In the data rows, the value 128 means zero.
Some points, one per row:
131 128 133 152 165 157 138 130 135 160 169 164 159 148 145 142 162 167 155 140 150 137 154 143 147
128 135 155 164 148 142 130 143 157 169 159 145 162 140 154 167 165 150 137 133 138 152 160 147 131
165 164 142 131 138 160 167 169 159 145 135 148 157 162 150 147 130 140 143 152 154 133 128 137 155
133 131 135 152 164 154 142 128 137 157 167 162 147 140 145 169 148 165 155 138 130 143 160 159 150
165 147 133 142 162 169 167 160 143 140 145 157 154 159 138 137 131 148 155 150 130 128 135 152 164
162 165 152 142 133 154 167 169 164 143 138 137 145 160 159 155 135 131 150 157 148 140 130 128 147
140 142 155 167 169 164 148 133 145 154 160 150 137 131 138 143 157 152 135 128 130 147 162 165 159
137 150 164 162 142 130 131 155 165 167 157 140 148 143 154 169 147 145 133 138 160 159 152 135 128
162 150 137 138 133 147 142 131 128 130 135 160 159 143 140 145 154 167 169 164 155 148 157 152 165
137 140 152 165 169 162 148 154 143 155 159 164 142 130 133 128 150 147 138 131 135 145 167 160 157
165 162 145 137 142 164 169 167 152 140 138 143 148 157 154 159 130 135 150 155 147 131 133 128 160
137 130 131 138 157 160 154 128 133 142 169 167 165 152 148 140 145 164 162 150 147 135 143 159 155
133 131 143 162 160 154 137 130 145 165 169 159 138 142 147 152 167 164 150 135 128 148 155 157 140
131 138 150 152 133 130 128 135 147 160 155 148 142 137 157 167 169 154 143 145 162 164 165 159 140
142 138 159 164 169 165 154 140 143 155 167 148 130 131 135 133 147 157 137 128 145 150 162 160 152
164 148 135 145 154 169 167 165 143 137 140 160 162 155 138 128 133 147 152 150 130 131 142 157 159
143 159 165 152 138 128 147 157 167 160 145 133 162 154 164 169 135 140 137 142 150 155 148 131 130
143 133 130 138 167 159 145 128 131 140 148 162 160 154 142 147 150 169 165 157 155 135 137 164 152
165 164 154 140 143 152 169 167 155 148 131 145 159 162 138 135 128 133 150 157 142 137 130 147 160
130 133 150 160 164 140 131 137 155 165 169 157 128 142 154 147 159 167 143 135 152 148 162 145 138
164 162 154 140 135 152 165 167 159 147 133 150 142 160 148 143 131 137 145 155 169 138 128 130 157
155 162 165 157 145 128 137 152 147 140 131 130 133 148 160 150 138 135 142 159 167 169 164 154 143
162 159 150 133 147 152 165 164 160 140 131 135 169 157 154 167 138 130 145 155 143 142 128 137 148
157 154 138 130 128 135 160 155 143 131 133 137 165 167 159 148 142 150 162 164 169 152 147 140 145
130 152 164 162 140 138 135 154 167 165 159 142 145 148 157 169 160 143 131 137 150 155 147 128 133
140 138 145 152 137 130 128 131 142 147 159 148 133 135 155 162 165 160 154 143 169 164 167 157 150
165 154 131 133 152 167 169 160 140 143 148 162 157 155 137 130 138 147 159 145 135 128 142 150 164
148 164 157 145 140 135 154 169 167 160 152 128 162 155 159 165 147 137 131 142 143 150 138 130 133
130 128 142 154 160 147 135 131 143 165 169 164 159 140 138 152 167 155 150 133 148 145 157 162 137
147 145 152 157 162 159 138 131 135 140 150 130 160 128 133 137 164 154 143 142 148 155 167 169 165
157 143 137 147 160 169 165 164 140 135 154 162 152 148 138 128 142 150 155 145 130 131 133 159 167
142 133 128 145 150 165 152 131 130 138 159 169 167 154 147 157 164 162 160 155 135 137 140 143 148
135 128 133 148 160 155 142 130 131 162 167 169 145 143 138 152 164 165 157 147 137 140 154 159 150
138 128 130 142 155 152 148 133 131 143 164 169 165 150 145 140 167 160 162 147 135 137 157 154 159
135 150 167 169 164 157 142 148 155 160 152 147 133 128 140 137 145 138 130 131 159 162 165 154 143
160 165 164 147 130 135 159 169 167 152 148 140 131 162 157 143 145 133 142 150 155 154 137 128 138
167 155 148 150 162 164 154 147 135 131 133 142 140 137 130 128 143 157 160 152 145 138 159 165 169
145 160 165 148 138 131 142 162 169 167 152 137 135 154 164 159 150 140 133 143 157 155 147 130 128
140 157 165 154 135 133 138 155 169 167 147 137 150 148 164 162 160 143 131 142 152 159 145 128 130
16 more points follow, each with its number after it:
165 160 142 138 140 164 167 145 157 137 152 150 169 162 154 130 128 135 148 155 147 133 131 143 159 0
152 165 162 145 133 143 154 169 167 155 135 130 150 157 164 160 131 137 138 147 159 148 142 128 140 1
135 143 164 169 167 157 142 145 150 162 159 152 128 133 140 147 154 138 131 130 137 155 165 160 148 2
143 160 164 154 140 137 147 162 169 159 145 133 148 155 165 167 142 128 135 150 152 157 138 131 130 3
164 160 152 138 137 131 150 143 135 128 130 145 140 159 147 142 133 157 167 169 165 155 148 154 162 4
157 154 135 130 128 152 164 148 138 133 137 145 160 167 159 162 142 143 165 169 155 147 131 140 150 5
169 164 154 145 150 159 160 152 147 133 130 137 165 143 135 128 131 148 162 155 140 138 142 157 167 6
165 164 150 137 131 138 147 133 135 130 128 142 148 162 152 154 140 145 167 169 159 157 143 155 160 7
164 160 142 131 145 157 165 167 154 140 155 148 169 159 150 137 135 138 143 152 147 133 130 128 162 8
140 159 160 148 138 131 145 162 167 165 147 154 137 150 164 169 142 135 130 143 152 155 157 133 128 9
157 147 133 148 169 167 164 160 143 154 155 159 150 145 131 138 137 142 152 140 135 128 130 162 165 10
148 154 160 162 164 147 133 131 138 150 159 135 128 130 140 143 155 152 137 142 145 167 169 165 157 11
147 140 131 130 142 150 157 155 135 128 148 159 169 165 162 152 137 143 164 167 160 138 133 145 154 12
160 167 148 135 152 155 169 165 162 143 157 150 130 164 145 140 138 131 142 159 147 137 128 133 154 13
164 162 148 140 143 165 169 160 157 147 131 142 167 159 154 138 133 135 150 152 145 137 130 128 155 14
138 131 128 137 154 160 148 145 130 135 147 167 169 150 143 162 164 159 165 152 142 133 140 157 155 15
Which of these numbered points is nearest to each point below, ignoring the 2 directions in which the first points spread most? Its number follows each.
162 155 138 133 147 164 167 160 154 142 131 159 169 157 148 130 143 145 150 152 135 128 137 140 165 > 14
138 155 164 157 140 131 142 145 169 167 152 135 160 150 165 162 154 137 133 143 147 159 148 130 128 > 14
160 164 150 131 133 159 169 167 157 143 140 135 154 162 155 147 130 138 145 152 165 142 128 137 148 > 1
147 138 155 165 169 159 154 135 143 157 162 160 142 137 133 128 150 148 140 131 130 145 167 164 152 > 2
150 154 143 133 131 135 147 160 155 137 128 148 162 167 164 138 142 145 157 169 165 159 152 130 140 > 12
131 143 152 150 145 130 128 137 147 162 155 135 133 138 157 165 169 160 148 142 154 164 167 159 140 > 1
148 137 128 130 143 160 157 135 138 133 154 167 169 164 145 142 150 155 165 162 159 140 131 147 152 > 12
140 143 159 167 169 162 148 135 152 155 157 164 130 131 133 137 150 147 142 128 138 154 160 165 145 > 2
157 145 135 142 164 169 167 159 140 138 154 162 160 148 128 137 150 147 152 143 131 130 133 155 165 > 10
159 162 148 137 140 147 164 169 165 152 131 145 167 160 154 133 138 130 143 155 157 142 128 135 150 > 14
154 148 130 128 137 152 159 147 138 131 133 160 169 165 155 135 145 157 164 167 162 143 140 142 150 > 12
165 164 148 133 145 155 169 167 162 154 131 150 140 160 157 143 128 138 147 159 137 135 130 142 152 > 9
164 152 137 138 169 167 165 154 145 135 147 160 140 155 142 128 133 148 159 150 131 130 143 157 162 > 13
165 162 143 135 133 137 142 152 131 130 128 140 164 160 145 154 138 150 167 169 157 155 148 147 159 > 7
157 150 135 143 138 152 147 131 130 133 128 148 155 145 137 140 162 165 169 160 142 154 159 164 167 > 7
143 130 131 138 157 160 154 133 128 135 152 167 169 155 142 165 162 164 159 147 137 140 145 148 150 > 15
160 148 140 138 137 154 143 131 130 128 142 155 167 145 135 133 152 165 169 164 159 147 150 157 162 > 7
143 135 142 159 169 167 164 133 138 150 160 155 148 131 128 157 147 152 145 130 140 137 154 165 162 > 10
138 152 164 160 143 135 131 148 167 162 165 154 133 145 155 169 150 142 137 140 147 159 157 130 128 > 9
140 145 155 150 135 128 130 154 159 162 138 133 131 152 169 165 164 147 142 143 157 167 160 148 137 > 1
130 128 133 154 157 155 135 143 142 160 162 169 137 147 150 131 165 167 159 148 138 145 164 152 140 > 9
159 148 138 142 135 155 145 140 130 131 143 157 137 147 133 128 150 164 169 165 162 154 152 160 167 > 4
155 140 133 142 150 148 138 131 128 130 145 154 160 137 135 147 157 169 167 162 143 152 159 165 164 > 7
159 154 137 130 131 135 157 150 147 133 128 142 152 169 164 162 140 145 160 165 167 155 143 138 148 > 5
162 154 138 137 133 147 145 142 130 128 140 152 160 148 135 131 143 167 169 164 157 150 155 159 165 > 4
164 162 148 137 131 155 165 169 159 143 140 142 167 160 150 152 128 135 147 154 157 138 130 133 145 > 1
160 169 157 135 130 145 164 159 167 152 150 143 142 162 165 155 133 131 140 148 154 147 138 128 137 > 9
165 150 145 152 159 162 155 142 135 138 131 140 154 133 130 128 147 164 160 148 137 143 157 169 167 > 6
